One turn sends every row of this set to another row. A few are shown first. Where does it send the rows asked after them?
danu: [ -5  -1 -11  -1  30  -8   2  -1 -12   1  -4   9  -1 -23  -4  16 -13   7
  -1  -2  23   9  -9   0   4   4  -4   9 -26 -19   4  -4   3 -20  -2   9
 -10   8   7  -4  10  -1  12   2 -16  13  -8  -6  -7  -3  29   8   2   4
   4 -11  -7  13  -3 -23  -5 -23  10  -1   3 -10]
kasu: [  5  11  -4  -9  10  29 -15   4   7   4  11   0   9  -3   6  -6  14  11
  -5  -6  -6  14   8  -8  -4 -20  13   5  14   4  23   2  12 -17   0   9
  -7   8 -21  -1  14  -2  20  17   7 -14   1   8   1 -21  10 -24   3  15
  -2  -9  -2   2  21   4  18  -7   7  -8  13   4]
tupim: [ -4  16 -10 -16   5  25 -19   1   3  -9  10  -2  12   0  10 -15   8   9
   3  -6 -11  12   4  -4  -3 -12   2  -5  10  13  26   7   6 -22  -1   7
  -1  -3 -16   2  16 -11  12  20  13  -3   5  14   5 -10  -4 -15  -4   9
   2  -7  -5  11  12   6   8  11   1 -16  24 -16]
fos: [ 19   1 -21  -4  -8   7  21  -5  -1  -9 -12   6  -9   3   3   3  -2  -3
  -2   3   8 -14  23  -7   9 -11  10  11   6   1   4 -18 -15  11  -1 -15
   7  -9   1 -32  11  16  -7 -17  -5  -9  -8   4  -5 -18   3   1 -14 -11
   0  -1   3  -3   0  -1 -12   4  19  -9  -9  20]
kif: [-17  -1   8  15  10  -7 -15  12 -13 -20   7 -27   0  10   3   8  22   9
  -9  25  -5  13 -16  -1 -17   3  17   0   2  -4 -19   3  16  11   8   3
  20  11  -1  15   5 -20  -7 -13  10  -6  16  -2   2 -10   1  -6   9   3
   1   0   2  12  -1   0 -10  18  -3   2 -14  18]
vek: [ 13  -2  -8 -17 -15  11   3 -14   8 -10 -11   9  -2  -6  -5  17   2   7
  -4  16   5 -14   9 -12  14  -8  11  -5   4  14   4 -21 -10  -5  -6 -12
  12 -10  -3 -26  21  17  -7 -14 -11 -10  -8  -2 -10 -22  -1  13  -5  -4
  -2   1  -5  -8 -10  -1 -16   8  11 -18  -9  11]
zoram: [ 12   2  -4 -17   3  30 -21  -1  13  -5  12   0  10  -2  -1   0  14   1
  -1 -12 -13  12   5  -7  -4 -15  11   5  16  16  18  -1   5 -17  -3   3
  -4   3 -20   1   1   0   8  23  -5  -5   3  20  -2 -14 -10 -20   2   3
  10  -1  -7 -11   5  -6   8   3  -7 -24  21 -14]
Tiso: [ 38  -8   7   7  -3  -2 -14  28  11  -6   8 -15   9   5 -10  -2   1   5
 -17  -1  -8   0 -11   6 -10 -19   2 -13   9   5  -4  23  17  -5 -19  -9
  10  16   9   5 -14  -6 -16  -4   5  14 -10 -18  -6  24  -9   2   2  -7
  -4   7 -14 -15  -2  -6   1   2  -7  -6  13  -2]
mebeb: [ 35   3 -14  17   0   2   9  29  -2   0  -7 -19   2   8  -4  -4   5   3
 -10 -10  -9  -7   2   6  -5 -13   7  -9   5   8  -4  24   5   2 -19   2
  -2  22   8   9 -11 -13 -11   0  -1   7 -22 -25   2  28  -3  -4  -3  -1
  -6   7  -4  -9   4   0  10  -1 -11  -6  18   0]
furiv: [-24   1  -4  21   9 -12  -8   1 -17 -20  -5 -28  -4  -1   9   1  17   6
   0  10 -13   5  -8   2 -13   1  18  -9  -1 -24  -8   3  17   9   3   0
  12   3   9  18  -5 -17  -9  -1   9  -8   5   0  -5   7   4  -5   9   3
  -7   0   9   8   5   9 -17  15   3  -6 -13  29]
Kape: [ 18   0 -19 -21 -15  25  12 -10  12   7 -17   7  -2   0   7  10  15  10
   6   0   3 -16   8  -6  -2   1  -7  -5   3   6  15 -21 -13   6 -11 -17
   3  -2  -1 -31  12   6   0 -23 -13  -6  -6   0  -9  -7   4  11   0  -8
 -10   0 -10  -3  -1   6 -25  -2  13  -9 -11   8]
taz: [ -4  -1  -9  -5  24 -11  -8  -5 -15  16  -8   5  -8 -25   2  26 -10   8
   1  -2  22  11  -9   4   9   6  -4   6 -26 -16   4  -5   3  -5  -4   8
  -8  11  -2  -2   6   0  11  -4 -25   7   0  -5   1 -12  20   3  13  11
 -23  -6 -11  10   1  -8 -14 -19   7  -2   1 -13]
bos: [ -3  -8   1 -10  17 -12   0  -3 -10   4  -4  12  -1 -23 -11   3  -5   0
  17  -5  21   0  -4   3   7   7  -1  14 -26 -13 -26 -12  -8 -13 -11   2
  -3   5  11  -1  12   8  18  -3 -14  13 -18  -1   1   5  13  15  -3   7
 -11  -9  -7  10   2  -7 -12 -22  13  -1   0  -8]
suda: [-23 -11   8  17   1 -13  -3   8 -14  -6   7 -28 -11  -1  -4  15  19   6
 -11  12  -5   7 -11  -5 -15   3   4   0   5 -18  -2   3  21   5   7  -9
   8   6   2   3   2 -19   1 -18  -2  11  27  -1  -6   2   6   5   8  -4
 -15   4   3   9   8   3 -20  19  -9   7 -15  13]
rol: [-20   0   0  18   4 -12 -11  -2  -2 -20   2 -23 -14  10   4   6  20   9
  -2  10 -12  15 -11  -4 -19   0  17  -2   0  -8  -8  10  15  13  -6  -4
   9   5  14  12  14 -18   2  -6   2  -6  16  -6  11   1   0 -15  10  10
  -6  -3   5  16  15   3 -14  23   4  -2 -23  23]
beso: [ -2   6 -10 -29   0  30 -18   7   6 -12  12  -1   8  -2   1  -7  25   7
   1   1 -12   7   1   1  -1 -13   2  -4  11  13  25   8  16 -12   0  -1
   4  -4 -22 -13   7  -8   9  14   2  -1   3   7  14 -15  -8 -21   4  16
  -9  -1   3  -2  14   3  -2   1  -1  -7  27 -10]
turep: [ -3   4  -5  10  18 -10   3   2 -11  -4 -10  12   0 -19   1  14 -15   2
  19  -5  18  16 -12   6   5  15   0  15 -30  -4 -14  -1   4 -19 -11   9
 -13  -1   0   8   7  -4  14  -7 -19   9  -3 -17   3  -5  16   3  -2   5
  -3  -3 -11  13  10 -10   3 -27  10   3   5   4]
vovuv: [ 18   0 -17 -10  -6  14  11 -16   5   3  -6   1  -5  -4   4  12   1   9
  -8  13   2 -10  18 -12  -6  -6  10  -4  -3  16   2 -21  -7  13   5  -8
  10  -6  13 -25  16  18  -9 -34   5  -7  -6  -1 -11 -16  11  12  -2  -2
   3  -1   2  -8  -3   6 -19  -1  14  -2 -11  15]
nozib: [ -8 -10  -5   0  15 -21  -7  -8  -3   1  -3  13  -8 -27 -13  18 -11   4
  14  -3  19  20  -8   4  -2   7  -2   7 -18  -8 -13  -1  -2 -13  -9   2
  -5   3  12   2   8  10   8  -4 -26   8  -7  -2 -19   0  18   6   6  -1
   1  -3  -7   7  -7  -3 -18 -26  10  -3  -1  -9]
nug: [  0   8 -16 -13  14  28 -18  -4   8   0  12   3  12 -11   3 -11  18  13
  -5  -7  -9  12   7 -12  -3  -9  12  -2   5  19  15   0   5 -17   0  12
  -6   4 -18   0   4   0   5   7   0 -15  -7  11  14 -26   1 -22   2  16
   7  -5  -3   8   6   8  15   5  -3 -11  19 -14]
pido: [ 29 -19   6  14  -5   4   3  33   1   0   9  -7   7  13  -8   1   5  -3
  -6   1 -16  -5  -2  16  -7  -7  -9 -11  -1  -2  10  17   7  -5 -22  -8
  -1  16   2  12 -21 -13  -9  -8 -11   8  -9 -20  14  15 -11  -7   8  -4
  -8   3 -19  -5   4 -14  -5  -1  -9   5  18  -8]
neta: [ 28  -2  -3  10   0   2   6  29  13  -6   1  -9   0  17 -13   0  -6   3
  -3   3 -14 -12  -1   3  -5 -10  -7 -11  -9   4   0  21   7  -3 -21   4
   2  16  19  12 -12 -13 -17  -2   3  14 -10 -26  16  28  -4  -3   5  -5
  -3   3 -14 -11   1 -19  -4   2  -3  -4  16  -9]
koso: [ 34   0 -10   8  -7   5   4  27  13  -5   8  -5   6   9 -15  -2  12   7
  -9  -2 -12   3   0   5 -19  -9  -1  -6   1  14  -1  17   1   8 -17   2
  -1  13   0  11 -21  -5 -24 -10   5  14 -22 -20   6  24  -2  -2  -1  -7
   7   7 -17   0  -2 -14   1  -2   1  -1  13   0]
teke: [  3   2  -2   8  27  -9   2  -3 -19   8   0   9  -6 -21  -3  18 -13   7
   4  -5  23  19 -12   9  -3  12   0  17 -20  -9 -13 -12   2  -6  -1  11
 -10  13  12  14  -1  -7   9 -11 -20   3  -8  -2  -1  -6  16   5  -1   1
  12 -10 -10   6  -3 -10  -7 -26   8   7   9 -10]
dar: [-21   0   6  10  15 -15 -25   6 -11  -9   1 -28 -14   1   3   0  16   7
   2  14 -15   5 -15 -11 -10   3   3  -6  -2 -19 -20   0   6   5  -1   7
   1   8  11  16  11 -18  -1   4  -7   3  14   6   6   1  14  -1  14  -4
  -7 -12  10   8   7   3 -27  11 -13  -8 -20  19]
Raku: [-14  -8   9  18  15 -22 -23   0 -13 -19  -4 -27  -9  -7 -10   9  17   7
 -10   7 -11   6 -22  -6 -12   9  10  -9   7 -16  -8   3  15  -2   3  -2
  14  11  15  17   4 -18  -5  -5  -9  -6  16  -1  -4  -5   3  -5  17   1
   0  -6  -3   0  -4   6 -16  21  -7  -7 -14  17]
zanis: [  2  11 -22  -3  14  23 -16   6   5  -1   8 -10  11   0  14  -4  14   0
  -1  -6 -13  11  20  -1   6 -25  21   2  12  11  20   4  13 -17  -2   3
  -5   4 -18 -11   9  -7  17   9   6  -3  -6  19   9 -15  -3 -19   3   7
   8  -1   4   1  12  -2  15  -1   1 -22  18  -8]
Gezon: [ 17 -10 -10 -19   1  19   8  -8   5 -11  -3  -2  -7   5  -7   4   9  -5
  -9   9  -1 -19  20 -12  12  -3   9  -2  -6  10  12 -27  -7   2   0 -12
   2 -12  -9 -24  27  11   1  -6  -1  -5 -15   0  -6 -13   1  14  -7  -9
   4 -12  -4  -6   6  -4 -25  10   8 -12 -10  19]
lizet: [ 38   4   8   6   3 -10  -5  27  -1   3  12 -22   1   6 -13  -5   3   9
 -13  -2 -13  -8  -6   4  -8  -9   5 -16   4  -2   2  23   1   0 -18  -9
  -4  16   9  11  -4 -15 -14  -4  11  10 -21 -12   6  21  -3  11  -6 -13
 -15  10 -15   2   5 -11  -8  12  -7 -10  12   5]
baven: [  7   4  -1 -11   9  27 -21   6  13   6  26 -19  19   2 -11 -16   9  -2
   3 -12  -5   5  11 -11   2 -20   7  -1   3  14  16   8   4 -18   3   1
 -10   9 -21  -3   9  -5  16  16   0  -4  -7  15   2  -7  -2 -26  -5   0
  -4  -9   4  -1   8  -6   5  -2  -7 -12  17 -10]
bof: [-22 -15  12  16   7 -10  -4   4  -7 -21  -1 -23  -2   9   3   1  18   9
 -10  11  -8   2  -7 -14 -12   8  10   5  -4 -23 -13   6   6  -3   6   1
  13  10  13   8   5 -20   4  -6  11  -3  27   2  -8  -4   5  -4   6   2
  -9   1  -1  10   4   3 -16  20  -2   3 -18  22]
zako: [-12   7 -13   6  29 -14  13   6  -8  -8  -2  13  -5 -15  -1  17 -12   2
  16  -4  16  11  -7   6   5   1   0  14 -25 -21 -18  -4  11 -11 -10   5
  -8  10   6   1   7   4  12  -1 -28  -5 -20  -2  -4  -5  22   3   7   1
  -1  -3   1   9   2  -3  -5 -19  14   3   6  -3]
koto: [ 39   8 -10  11  -4   5   3  30   5   9   0  -9  -1   7  -7  -3  -7   3
  -6  -8  -5 -11  -8  13 -18  -7  -3 -15   6   9   4  18   9  -6 -19  -9
   0  15  12   1 -15  -6 -15  -6   3   7 -21 -27   7  24   6  -7   0   1
   3  -3 -16   5  11 -15   8   9  -1  -7  10   5]
baruz: [ 20  -1 -12 -12 -12  17  16 -10   2  -1  -7  -1  -3   9   3   8   7   4
  -2  10   2 -18  15 -15   1  -9  -2  -8   3  11  13 -14 -22  13  -8  -8
   9   2   9 -32  28  14   1 -17  -2 -14  -5  -2 -13  -5  10   1  -3  -6
  -6  -4  -5  -4 -10  -6 -14   9  21 -12 -16   9]
Bove: [ 15  -3  -9   5  -6  23  25 -10   4  -2 -13   2  -7   2  -4  11   5   8
  -3  16  11 -19   9 -13  -4  -4  18   4  -2   7   9 -23  -6  11  -2 -14
   4 -10   6 -30  12  10   0 -18   0  -6  -4  -8  -4 -12   7   5  -6  -7
   0   5   1 -10  11 -12 -18   1  17 -18 -15  21]

zoram turns into Tiso
beso turns into pido
kif turns into teke
Now these:
bof turns into danu
koto turns into rol
fos turns into zanis
lizet turns into dar

One turn sends every row of this set to another row. A few are shown first. Where does it send the rows asked after them?
Zesub: [  7  16   4  -8  11  -8  -2   8 -11   3   5   8   1 -13  -7  19   2]
kipep: [  9   5   9 -14   2 -11   4 -15 -12  -3 -10 -24   6   4  20 -25   3]
Fif: [-13  33  10  -5   3   8 -17 -10 -23  -2  17  -9  10  14  -3   6   6]
Piguv: [-12  15  -8   2  10  -3   2  13   0 -19   2  -1 -12  -8   4  23  -2]
ninis: [ -4  16   1  12   1   3 -10  -2  -6  -7  -8 -25  28  11  10  -3  30]
lirov: [  3   3  12 -12  -3  -9   7 -19 -13  -2 -11 -26  17   3  16 -17  -3]
piguz: [  6  21  -4  -7  17  -3 -11  12  -5 -11   5   6 -14  -8   0  13   9]
pata: [-31  26   4   6  -1   8  -5  -7 -14 -13  16 -15   4  14   5  15  -4]
mubaf: [-25  27  -3   3   8   5  -8   2  -9 -20  17 -11 -17  13  17   3   4]
Lipi: [  5 -13 -11   1  14  -9  -3   1 -15   9   5 -22  33  -1   7  -7  18]
vezep: [  8 -13 -18   0  20 -12  -4   7  -9   3   5 -21  17  -1  16 -14  22]
Zif: [  0  17  -2  10   6   2 -13   2  -4  -9  -8 -23  18  11  15 -10  35]
Midu: [ -7  33   3  -7  12   5 -20  -1 -17  -8  20  -5 -12  13  10  -4  13]
foto: [  5  22   3  -9   9  -1 -12   5 -13  -1   3   4   6  -8 -12  20   5]
Nub: [-13  13  -2  15   0   2  -5   0  -1 -13  -9 -28  24  12  14   0  26]
vore: [-12  17   0   1   3  -1   0   4  -6  -9   2  -3   8  -8  -9  31  -4]
Nivit: [-18  -4 -10 -14   7 -35  -1 -16   2 -21  14 -18  10  12  14  -3 -11]
zes: [  3  14  -3  -5  16 -10   2  13  -5  -5   6   8 -12 -14   2  16   3]
Gipe: [ -6   0   8  -7  -5  -9  14 -16  -7  -8 -13 -29  11   4  22 -14  -6]
mizu: [-16 -21 -10 -14  11 -24  -3  -9 -11   4  24  -9  21  -6   7   4   2]
Bev: [ -8 -17 -16   8   9  -9   6   2  -9   2   3 -28  33  -1  10   1  11]
vune: [-34  21   3   4  -3   5  -8 -13 -12  -7  15 -23   3  22  11  10   4]
Vazot: [ -5   1  -9 -22  15 -36 -10 -13   0 -18  15 -11   3  11  15 -15  -2]
vere: [  1   3  -2 -25  11 -33 -15 -19  -7  -8  14 -11  18  11   4 -12  -2]
Fizi: [ -8 -19  -9 -18  16 -25  -9  -7 -12   6  24  -6  17  -5   6  -3   7]
tuk: [-18  26   9  -5   0   6 -19 -15 -20   4  16 -18   9  23   2   4  12]
Dolun: [ -8  13  -6  14   4   0  -7   4   1 -16  -8 -26  13  12  21  -7  30]
Fiv: [  0   1   5  -9   1 -12  10 -13  -6 -10 -11 -26   0   3  26 -22  -1]
bikad: [ -8  10  -3   0  10  -9   8  12  -3  -7   4   4  -7 -13   3  24  -5]
zemu: [-10 -20 -14 -15  18 -27  -7  -4  -7   1  25  -7   7  -6  13  -5   8]
Bude: [-27  22  -3   1   6   2 -11  -5  -8 -13  16 -20 -16  22  22  -1  11]
bok: [-19 -23 -14 -11  13 -26  -1  -5  -6  -2  23 -10  10  -6  13   1   1]
sas: [ -7 -17 -21   8  16 -12   5   8  -4  -4   4 -26  16  -1  20  -7  15]
pemot: [-11  28   3  -7  10   3 -23  -8 -15  -2  18 -13 -10  22  13  -8  19]
lod: [ -5  12   2  -2   6  -7   5   6  -8   0   3   4   5 -14  -7  28  -5]
puzil: [-14  -1  -2 -18   4 -32  -6 -21  -5 -12  13 -16  25  12   3  -1 -11]

piguz turns into Piguv
vezep turns into sas
Fif turns into Midu
Now these:
puzil turns into vere
Fizi turns into zemu
kipep turns into Fiv
pemot turns into Bude
Zif turns into Dolun
lod turns into Zesub

